Which row each row swaps with, under one turn or mirror
K89: [  3   0 -25   7  -9 -32   1  16   0  -6 -17 -12  21 -13  49  12 -12  -6
  -9 -12]
K774: [  3  -6 -12  29  -6 -13   8   3  -8 -18 -15 -27   6   9  22   8  -5   2
 -17  -7]
K454: [ 21  -7  -7  27   0 -12 -18   0  16   7 -14   8  17 -12  11  11  -1 -19
 -19  -9]
K950: [  3  -2 -25   8  -3 -30   6  18  -2  -4  -9 -10  25 -11  47   7  -8  -8
 -12 -13]
K471: [ 26   5  -1  25  -8 -33  13   6  -8 -12   4 -16   8 -20  18   5   7 -21
   1  13]
K326: [ 26  -3  -5  27   3 -12 -18   3  19   7 -12   4  18 -15   9  10   0 -20
 -15 -12]
K270: [ 10  -1 -24   8  -6 -35   5  20  -2  -4 -11  -9  23 -16  49  11  -9  -7
  -6  -9]
K872: [ 17  12  -5  15  -3 -18   1  20   7  25   5   3  14 -18  25   3  11   3
  -4 -10]
K239: [  0   6 -18  20 -12 -32  -1  -4  -4  -4 -19  -8  17  -6  45   8  -8 -13
 -27 -22]
K352: [ 20  12  -9  13  -2 -18  -3  18  10  23   3   2  17 -18  26   6   9   7
   0  -9]
K357: [ 13  -3  -2  19 -16 -15 -19  -3  27   2 -16   5  12  -3  15  13 -13  -9
 -16  -6]
K13: [ 14  13 -11  10 -10 -20   1  21  10  24  -1   1  16 -14  30   4   2   9
   3  -8]
K61: [ 13  15  -8   7 -14 -16   0  16  11  23  -3  -8  18 -13  33   6  -8  12
   1  -5]
K351: [ 32  17  -8  35 -11  -3   2  14 -10  -5  -2 -23  -6  -3  22   9   3 -14
   8  -1]
K446: [  4  -3  -2  37  -8   1   0   6   6  -5 -11  -9   8 -14  27   6  15 -31
 -23   3]
K505: [ 30  11 -10  23  -8 -12   0  -3 -14 -19  -4 -25  -5   7  33   2   4   1
 -12  -2]
K710: [ 31  18  -6  32 -15  -2  -1  14 -10  -5  -2 -25  -1  -4  27   5   9 -11
   8   0]
K621: [  8   2   2  26  -7 -31  17  -5   0  -3  -6 -29   9  -9  35   7  15 -23
 -21   7]
K22: [ 19  15  -8  13  -4 -16  -3  20   8  22   2   4  12 -15  24   1  12   7
  -1 -12]
K748: [ 35   6  -4  17 -23 -32 -16   4  -5 -10 -24  -8  12 -13  19  16   3 -24
   2 -14]
K141: [ 22  25 -13   9   0 -33  10   3  13   1  -1 -30   6 -10  40  13   3 -20
 -10 -15]
K300: [ 24  -6  -3  25  -3 -11 -18  -1  21   6 -13   5  16 -11  10  15  -5 -21
 -15 -12]
K106: [ 17  19 -13  35 -19 -21  -4  -9  -9  -2 -15 -17   5  -1  29  12  -9 -16
 -25 -25]
K648: [ 29   7  -3  17  -7 -36  15  11   1  -8   3 -21   6 -17  19   9  10 -18
   2  13]
K892: [  0  -2  -4  37 -11   3   6  10   4  -4 -14 -11  10 -13  32   8  13 -29
 -19   4]
K174: [ 12  -2  -1  17 -15 -13 -17   0  28   0 -16   4   6   2  15   9 -13  -9
 -17  -6]
K569: [ -6   5  -8  27  -7  -7  17   9  13  -7 -15 -28  12  -9  29   9  -2 -23
 -20   6]
K667: [ 19  12  -7  19 -15   2  -1  17   3  -7  -5 -22  -5  -1  39   6   6  -8
  14   7]
K605: [ 34   2 -10  20 -16 -32 -14   8  -7 -10 -22  -6  12 -18  24  20   6 -25
   0 -17]
K121: [ 15   5   3  17 -14 -31  18  -4   5  -6 -11 -29  11  -9  30   9  18 -19
 -21   9]
K273: [ 38  19 -12   9 -11 -38  -6   3   2  -4  -9 -14   5 -10  35  18  11 -19
   2 -19]
K191: [ 17   4  -2  30  -5  -3  -4  11   2  13   2   7   6 -15  23   3  25 -22
 -11 -11]
K79: [ 15  11  -8   3 -16 -21  -4  15  13  22  -6  -7  15  -8  31   6  -5  13
   4   0]
K488: [ 18  -4  -5  23  -9 -12 -18   1  25   0 -19   9  13  -6  11  11  -7 -18
 -16 -10]
K338: [  6  -9 -10  22  -8 -15  12   8  -7 -22 -15 -25  11   7  20   7  -3   5
 -16  -6]
K492: [ 30   1  -6  21 -18 -31 -16   6  -5 -13 -29  -7  16 -14  23  18   1 -21
  -2 -17]
K185: [ 13  10 -11   8 -19 -20  -2  15  16  22  -7 -10  17  -8  31   6 -12  12
  -1   0]
K469: [ -6  -1  -8  29  -8  -7  11   7  15  -9 -11 -27  14  -5  35   8   0 -26
 -21   6]
K71: [ 29  21 -14   8   1 -35   5   5  10   2   1 -25   6 -10  40  12   5 -19
   3 -13]
K331: [  6  -6 -11  31  -7 -16   6   5 -12 -19 -17 -18  11   4  18   3  -8   3
 -21  -7]
K847: [ 25   3 -11  29   1 -16   0  -4 -18 -14   1 -20  -3   8  34  -2  -2  -2
 -12  -5]
K939: [ 11  12 -15  33 -21 -21  -4 -10  -6  -3 -22 -13  14  -2  31  11  -8 -14
 -30 -23]
K945: [  9  -4  -2  19 -16 -18 -17   0  29   4 -15   7   8  -1  17   8  -9 -13
 -18  -4]
K395: [  1   8  -3   5 -23  -5  -6   7  23  -3  -9  -8  -2   6  37   1  -4  -2
  -5   2]
K175: [ 27  12  -3  24  -9 -31  15   6  -3 -10   3 -19   4 -20  21   9  11 -21
  -1  16]
K770: [ 16  12  -6  15 -18  -1   0  18   4  -2  -2 -23  -7   2  40   3   6   0
   9   6]

K79 pairs with K454
K872 pairs with K174
K892 pairs with K667
K300 pairs with K61
K939 pairs with K71
K13 pairs with K488

